One hidden turn or mirror swaps the rows below in pairs. Which row is each named row swapped with?
The rows were stretched afterwards, more along some directions than others.
K178: [-12 -14  -9   0   6 -10  -4   7  11   4  -3  12   2   1   0  -7  -2 -12
  23   5  14  -8   8   2  16   4  -7  12 -29  -5  -4  -7   3 -23]
K174: [ -1  12  -9  -3  13  -1   2  -3  -9   4  -9   4   5 -11   9 -10  13  -8
  10   4  12  -7   6 -18   0   9 -16  -5 -18   8 -10   6   2  -9]
K660: [-10  -3  -2  -3   3   0  -8 -12 -16   1   0  -5  -7   9   2  -7  10   5
  13   5  -7   3  10 -13  17  17  -6  -3 -27   2   5  -7   7   5]
K473: [ -7   4 -11 -12  -3  -5 -13  10  -2   3  -1  -2  -6  -7 -10 -11  -4   9
   4   5  18   0  15 -25  -4  14 -27  -8 -23   5 -11  -9  12 -12]
K28: [-15   4 -20  -9  12 -16   4  -3   0  -9  -7  -3   0  -8   1  -2   9  -1
   8  -8  14   4  11 -14  28   5  -7 -17 -16  -1   2   7   2 -12]
K806: [  0   3 -13 -10  12   8 -14   0  -1  -8   5  -9 -16  -2   7  -4  -5   2
  -8  18  25  -2   2 -25   7   6 -11  -8 -33  18   4 -19 -14  12]
K697: [ -3   2  -7   3  13 -17  -5  -2  -9  -1   3 -14  -8  -5   7   8   1 -18
  -5  -9  12   0  20 -11  10  -5  -5 -12 -21  -2  -6  10  -2 -25]
K830: [-15  -3  -9  -8   4   5  11   4 -25  -3  -2   0 -11   0   6 -12  -1   7
   6   3  -9   3  -2 -28  10   2 -14 -12  -2  10   5  -1   2   0]
K782: [-24 -10 -16 -25   0   4 -13  15   1  -6   4   5  -7  14  -4   2   6  -2
  11  10   9  -1  -7 -12   7  18  -3  -3 -12   9  -7 -13   8  -7]
K180: [ -6 -13  -3 -14  17   0  -3  -4  -2  -3  -5 -10  11  -6  -1  10 -11   5
  -9 -10  10  -3  13  -1  -7   7 -11 -19 -28  12  -3  -3   9 -19]
K837: [  3  -7  -9  -1   3 -19   5   0 -15  -8   3  -2 -12   7  22  -4  12  -4
  17   2   8  14   7 -11   8   2  -3  -5 -25   8   1   6  -6 -12]
K802: [-17  -4  -5   1  27  -8   8   4  -2   7  -3   2  -5  -9  10 -10   0  13
   6 -11  11  -4  21  -6  -4  -2  -7   2 -21  16 -13 -16  -5 -13]
K67: [  1  -4 -11 -21  13  -7 -11  -1  -3   4 -24  -2  -2   9  -8  10  -5  -3
   7 -19   7   3   7  -2  12   9  -7  -2 -14   0  -2   5  16 -29]
K296: [ -9 -13 -22 -19  14  -2  -2   5  10 -20  -7  13  -4  12   0 -11 -10  14
   6   9  28  10  -3  -7   8   1 -11   2 -18  -2   8 -17   6  -6]
K188: [-11 -11 -14  -8  18 -14   4   0  11  -7  -6  -1   1   5   4   2  -4  12
  12  -7  12  -5   5 -10  20  23 -11  -6 -33  11   2  -2   8 -19]
K919: [-18   1  -8  -6   8   0 -11   2 -13   5 -27  -1  -9  -3   6   0  -2 -12
  13  -4  20 -11  -4  -8   2   0  -9   1 -25  -2  -8  -2  -8 -18]
K600: [  1  -7  -8  -7  -9 -13   6   3  -8  -2  -1  -1 -12  -3  14 -20  16  -2
  15  10  14  -2   6 -25  11  10  -2   4 -25   3  -4 -11  -4   0]
K124: [ -3  -9 -13 -10   4   8   5  -5 -29  10 -11 -12   3  10   4  -4   3   0
   9 -14   2  -8   5 -14  24   2  -5  -6 -13  15   9   3   3  -1]
K54: [ 18  -3 -16 -17 -15 -12  -9   6 -16   3  -7  -5 -17   3  -7  -7  -2  22
  13  15  -5  12   7 -12   0   6   1   7 -27   8  -6  -7  -5  -2]
K79: [  7  -5  -2 -15   9 -17 -16   3   0   4 -16 -11   0   5 -13   3  -4  -5
   4  -8  18  -6   6  12   1   9  -4   4 -36  -1  -3  -6   6 -36]
K799: [ -2 -10  -2 -19  14  -6   0  -5  -5   4  -9 -22 -17  12  14   6   3   6
  13  -8  -2  -1  13  -6  12  15   2 -12 -33  20  -6   4 -14 -10]
K138: [ -9   3   3 -16   8   0 -19  -1  -3  -4  -4 -11  -8  21   2  -2   5   3
  10  -1  -1   9  11  -5   4  12   0  -3 -26   2   6   7  -8 -13]
K567: [-12   3  -4 -27 -10  -1   4   7 -14  -9   3   3  -9   2 -15 -15  -1  20
   8  22  -1   6  -3 -11 -11  15  -8  -1 -23  -2  -4 -14  14 -10]
K760: [-12   5 -10 -12  11   5 -13   9   0   0   6  -8  -9   5  -8   9  -3  -6
 -14   8  20   0   9   0   4   1   0  -1  -7   7  18 -19   6 -16]
K540: [ -8   6  -5 -12  28  -9   4   9 -10   7 -27  -8   1  -9   1   9  -7   9
  -1  -8   9  -9  -2  -8  19  -7  -9  -5 -10  -8   2   4 -10  -1]
K785: [  1   7  -9 -15  17 -23   0  10  -1 -11  -5 -11 -15   1   6   8  -7  -1
   0  13  24   3  -5  -9  -4  -1   7   4 -38   2   5  -8 -18 -15]
K529: [  4   1  -3 -11  15   4   0  -8 -11   1  -9 -12  -7  -4  11 -10 -10   7
   6   1  13  -3  14 -24  13   3 -13   1 -29  17  12  -8  -6 -12]
K929: [-16 -16 -17 -11  15  10  -3   8 -12  12  -8   0  10   4  -1   7 -12   1
  11  -9  13  -3  18  -6  -4  -3 -17  -5 -14   7 -10   5   7 -22]
K885: [  8   6   0  -1   0 -20  -8   3  16  -4   4  -3  -7   6  -5 -17   6   5
   4  -1   7   0   2  -4   6  15   5  16 -19   1   0  -8   6 -19]
K709: [-14  -2   1   1   0  -4  -9   1   6   3  -7 -16 -23 -13  13  -2  -4  -6
   5  -3   7  -8  11 -24  13  -4 -21  -7 -27  14 -10  -5 -22 -11]
K674: [ 11 -11 -13 -12   8 -20   0   7  -9  -2   3  -8 -17   5   3  -8   2  12
  13   7   1   8  24 -19   1   0   5   9 -39  12  -9   7 -12  -3]
K914: [-15  -4 -11 -17  -5   1  -6  -5  -2  11 -11 -11 -17  14   9  -9  -2 -11
  18  -2   1  -1   9 -23   6  12  -4   1 -20  16  -4  -1   3 -11]
K775: [ -3   2  -9 -21   5 -16 -18  13   5 -13  13 -15 -22  13   1   4  -2  -5
  -3  11  12   9   5 -21  -9  13  -3 -14 -37  14  -5   2 -14 -15]
K698: [  1  -7 -11   1  -1  -4  -3   5   8   1   1  -2 -30   3   6 -11   3   4
  -2  -4  19  11  12 -32  -1  18  -6  -3 -29  21 -10  -9 -18   4]
K131: [-13  -7  -9 -12   4  -9  -4  12  -6  -1  13   5 -10  -4   2  -9  16 -11
   9   3  11  -1   2 -21  -1  14 -10  -3 -15  12 -13   1   5  -2]
K170: [  0  -3 -17 -20   8  -4 -11  15   0 -13   4 -12  -6  14   6   1 -10   2
  -1   4  20   6   1 -20   1  -6 -21  -5 -10   9   7   0  -1  -2]
K690: [ -8  12  -6 -12  21 -10   2   9 -10   8  -9 -13 -14  14 -15 -11   5  12
  -5   3   0   5   5  -7   1   8   7 -15 -19   4  13   2  -7  -4]
K32: [  4   2  -2 -11   7 -17   0  -2 -19  10 -10 -24  -7   6  12  13   0  -6
  13 -11 -10  -4  12  -9   5   0   5   0 -17  -3  -1   8   1 -26]
K939: [ -2 -13 -13   1  14  -3   5   4  -3  -3  -7  12 -15 -14  14 -10 -13  13
  23   0   8  -1  20 -10  14 -12 -24   4 -18   9 -13  -9  -2   1]
K311: [ -9  -4  -7  -8   5   1   3   9   6   2  -2  13  -4   2  -1 -25 -17  14
  16  18  16  -6   7 -13  -7  -2 -22   7 -17  -7 -11 -15  15   1]
K133: [-16 -10 -20 -11  20  -9  -7   4   3 -20   8   8 -12   7   1 -12  -6  -5
   7  10  22   9   0 -17  -3   9  -7 -15 -31  -2   3   7  -3   6]
K452: [-13  -9  -4  -4   5 -14  12   4 -14   4 -13   2  -4  -4   3 -14  -2   1
  15  -1  18  -3   7 -10   5  -3 -14   9 -21  -3 -17 -19   0 -13]
K960: [-21 -19 -11 -20   9   6  -4   0 -15 -10   5   2  -7   6  15  -1  -2   0
  17  12  11   2   7 -16   5 -10 -22  -1 -18  13  -5 -15  11 -10]
K65: [ -7   5  -1  -8  17   3 -13  -9  -2  10  -7  -1  -9   2   6  -8  11  -4
  -8  -6   6  -4   4  -9   7  17  -1 -11 -27  14   6 -12   0  -6]
K109: [-17  -1  -1  -1  31 -11   0   4  -5 -11  -7   1   2  -9  20  17  -5  -6
   8   1  13 -11  -2 -11  10 -11 -19  -2 -21  -3  -7  -3  -2  -4]
K516: [-14 -22 -17 -11   5  -2   6  18   0   1   9  11 -14  -1   6 -10 -12   6
  17   4  18   3  12 -23  -4   1 -14  11 -23  17 -13 -15  -5 -17]
K652: [-27  -6 -10 -14  18  10  -1   8   1  -3 -10  13   1 -14   0  -2 -10   1
  13   6  12 -15  -5 -16  14   3 -19  -5  -9  -2  -5  -1  13 -13]
K267: [ -2  -4 -12   7   2 -25   2   9  16  -2 -15   7 -12 -12   0 -20  -8   1
  11  -5  28  -8   5  -6  21   4 -20   5 -22  -9  -5  -6   1 -13]
K572: [-16   0  -8 -16  13 -12  -7  15 -23   2   1  -8  -7   4  -7  16   1   7
   6   4   3   1   3 -10  -8  18  -7  -5 -24   7   5 -13  10 -15]
K307: [-19 -11 -24  -4   8   3   2  -2  -2  16  -6  10 -17  12  19   3  -9  -1
  25   7  -1   9  14 -15  -3  -2   4   4 -31   9 -10   3  -1 -16]
K816: [  6  -5 -12 -14   3   1   7 -13 -22   4   2 -13 -10   1   8 -13  20  -2
  -4 -14  -5   5  13 -24   4  13  -3 -21 -23  28  -9  -2   3  -3]
K87: [  1 -10  -6  -8  12 -17  12  -2 -11  10  -4 -16  -7   4   6   2   8  -1
   8 -23   0   1  12  -2   9  15   3  -4 -27  16   2  11  -2 -23]
K230: [-10   6  -5  -7  19  -9   3   5  -7  -9   5  -9   0  -4   7  10   0   4
   2   6  10  -2  10  -2   6  -1 -10  -9 -14  -4   7   3  12 -17]
K98: [ -1  -3  -8  -6  -4 -17  -1  16   7 -17   1   3 -18  -5   6 -21  -8   9
  11  11  23   2   3 -17  15   1 -10  11 -23   2   6  -9 -13  -4]
K759: [ -9   8  -7   3  22 -12  13 -10   3   4 -11   6  -5  -8   9 -15   9   2
   6  -9   9  -7   6 -12  19  -2  -7   4 -14   3  -8 -10   8  -6]
K330: [ -1   6   1 -18  -5  -5  11  -4   4  -2  -4  -8  -7   3  -7 -32   2  14
   2   9   2   5  16 -18   8  11   1  -4 -17   4   2  -2   4  -5]
K166: [ -2  -6 -25 -12  -5  -5   1  15  -2  -6  -3  14  -8   5  -2 -10   4  32
  19  14  11  16   3 -16  -2  18  -2   4 -21  10  -5  -6  -4  -1]
K928: [ -5  -1  -4  -6   9  -7   7  -2 -11  -8  -5  -8  -9   4   9 -10  -2  19
   5   3   1   1   4 -23  24   9  -8  -2 -11   7  13   6 -10  16]
K976: [  1   0 -20 -14  19  -6  -5  12  -3  -2   1   4  -3   3 -14 -21   3   9
  -1  -3  26   4   8 -10  -4  13 -10 -12 -18   2  -1   2  -1   1]
K433: [ 10   2 -12   4  26 -19  -3   9 -10   5   7  -8  -3  -7   3  15   5  -1
  -2  -6   3  -1   9  -1   1   3  -2 -15 -17   6  -4   7  -8 -12]
K537: [ -9  -3 -19 -17  18   4  -9   0  -5  -3 -16  -1   2   3   6  12 -21   3
  14   4  11  -3   2  -1  13 -10 -22  -8 -22  -2   0  -5  12 -10]
K605: [ -3   6 -23  -8  10   2   0  15   0  -7   9   8  -3   0  -2 -10  -5   9
  -1  13  17   9   3 -19  -4  -9 -18  -8  -5   1   4  -6  10   4]
K511: [ -6   3  -7 -17  39  -9   0   6  -1   4   4 -10   5   3  -4   8   5   2
 -12  -9  18  -5   9   2   3   8 -10 -15  -6   4  12   1  14 -17]
K275: [  4   7  -8 -19  -3   2  -6   5 -17   5   1  -8 -14   1  -6 -17   3   6
  12  11   5  -5   6 -21  -6   6 -10  -6 -21  10 -15  -2   3   9]
K626: [ -9  -9 -22  -5  17 -18   6   3 -12   9  -3  -1   0   9  -6   7  -2  14
   5 -17   0   7  15  -8  -1  19   8  -3 -29   8  -5   4   8 -27]
K139: [-13   1  -4  -6  14  -5   8   5   7  -4  -1 -12 -15   0  11  -7  -3   0
  -6  -6  19   6  12 -14  13   3  -3 -24 -22   5  11  10 -21   0]
K924: [  7  -9 -10   0   7 -15  12   1  -6   2   1   4 -11   3  16   0   0   0
   9  -4   3   9   3 -13  -1  -4  -9  11 -10   7  -8  -2   7 -17]
K216: [ -7   1   0 -20  18   2 -15   0   2 -11  -1 -15 -10   6   8  12 -15   8
  -6   5  15   7  13 -15 -11   2 -11 -10 -21  10  -4 -14  -6 -12]
K136: [  4  -8 -12  -3   2   7  10  -4 -22  18  -3  -8   0 -13   4  -7   5   6
   4  -3   4  -7  17 -20  -3   6 -11  -8 -24  28 -12 -11   3  -8]
K607: [  7   6  -8 -11  24 -22  -1   5 -19   3 -10 -15  -4   4  -3   1   3  -5
  -7  -4  11  -2   4  -4   2 -16  -1   0  -5  -7  -8   5  -4 -11]
K898: [  1   5   6  -5  10  -6   1 -16   5  -4 -13 -12 -11  -1   2  -6  -5   7
 -13  -5   8   5   5  -3  -2  -2  -2  -7 -26   6   2 -13 -12  -6]
K555: [  5   7 -19   3   0 -12   6   7  -2   5  -9  -2  -2   8   4  -8  -1  -8
   7 -17   4   8   8 -10   4  -3  -1   3 -15   6   0  12 -15 -19]
K260: [ -2   3 -16 -10  12  -6  -8   0 -14   4  -1  -5  -5  12  -4 -15   3 -17
  11  -8   2   1   9 -12  10  -5  -6  -8 -13   0   2  13   4  -2]
K408: [  4   6  -7 -17  14 -15  -3   1   3  -9   9 -20 -16   8  -3  -9  -1  21
  -9   0  16   8  10 -13   1  13   2  -4 -22  18  10 -18  -5  -4]
K558: [-22 -10 -18  -6  -5 -12   4   5  -8  -2  -1  11 -19  13   3 -21   5  -3
  20  -1   6  12   2 -21   1  17  -3  -9 -30   2 -13   5   3  -3]
K77: [-26  -1  -8 -15  13   2   6  10 -17   2  -9   2 -14  -7   7   2  -3  -1
  15  20  13  -1   2 -24  -1  -4  -7  -2 -31  -5 -11  -4 -12  -3]
K282: [ -4   6 -14   1  12 -14   1  -1  -3  -1 -15  -5  -1   1  10  -4   6  -7
   6 -16  17   6  20  -8   7 -11   2 -12 -20  -6 -15  21 -15  -2]
K772: [  7  -1 -12 -24  10  -4   4  -3  -8 -15   4 -11  -2   0   0 -13   0  17
   4   6  22   4  10 -24   1  20 -12  -5 -35  18   1 -13   7 -11]
K15: [-18 -11  -9 -10   5   4   5   7 -21   5  -3   7  -5  -1   0 -13  -2   9
  20   7 -11   4  21 -29   3  -7  -4   0 -22  17 -22  -2  -5  -7]
K757: [ 10   5   5  -8   6 -18   2  -6   3  -5   2  -3 -11   3   3 -18  13  -4
  -5  -4  18   4  -2 -12   8  20  -2   9 -18   8   9 -17   5 -13]
K346: [-30  -4 -19 -17  25  -5  -5  12 -13   2   3   2  -9  15   9   6   2 -16
   9  11  16   8  13  -1 -12 -18   6  -1 -16   2   1   2  -2 -25]
K229: [-10  -7  -3 -14   8 -14 -15   7   0   3  -1  -2 -21  10   3 -12   4  -5
   8  10  14   2  12 -15 -10  12  -8  -6 -40   4 -11   4  -7  -8]
K37: [  9   0 -13 -14  20  -1   3  -1 -29   0   0 -10   1  10  -1  -2  -5   5
 -12  -1  10   2   4 -12   5   1   3  -9 -13   8  19  -3   2 -12]
K639: [-23  -3 -12  -6  14   1  -2  -9 -11 -16 -10  16  -2  -5  10  -1  -4  -3
  11   9  11   5  -6 -20   9  -7 -16  -5  -9  -3  -5  -8   3   6]
K927: [-11   4  -4  -6   6  -7  -1   1 -15  10  -9 -13 -24   3  21   7  -3 -18
   2   1   8   2   5 -19   1 -15  -3   2 -20  16  -2  -8 -19 -19]
K681: [ -1   2   0 -12  20 -12   5   3   0   5  -7 -12  -4   5  -3   4  -4  -5
  -6 -24   8  -2   7  -8   8  15   0 -16  -9   5  14   3  -2 -20]
K774: [  4  -1   3 -13  10 -10  -6 -11  -6  11 -14 -21  -9   8   0  -5   7  -2
  -8 -12  -1  -4  13  -9   6  17   9 -10 -30  13  -4  12   0 -18]
K596: [ -1  -8 -22   9  17 -21  -4  11  -5  -9  10   3  -9   2   7   0   4  -3
   9  -5  18   9  13 -19   4   1  -8  -9 -23   4 -15  10 -10   5]
K182: [  8  -6 -25  -3  10 -13   2  -2  -8   3  -5 -11 -12   9   0 -13  -3  10
   4 -12  14   8  19 -22  17   6  -7  -6 -30   8  10  14  -7 -13]
K640: [-10 -17 -11  -7  10   5  11   6   2   3   3  13  -6  -7   5  -7  -1  -2
  12   3   9  -8   8 -26  -3   4 -11  -1 -13  10 -14  -4   6 -12]

K760 is swapped with K939
K307 is swapped with K65
K32 is swapped with K600
K170 is swapped with K772
K229 is swapped with K626

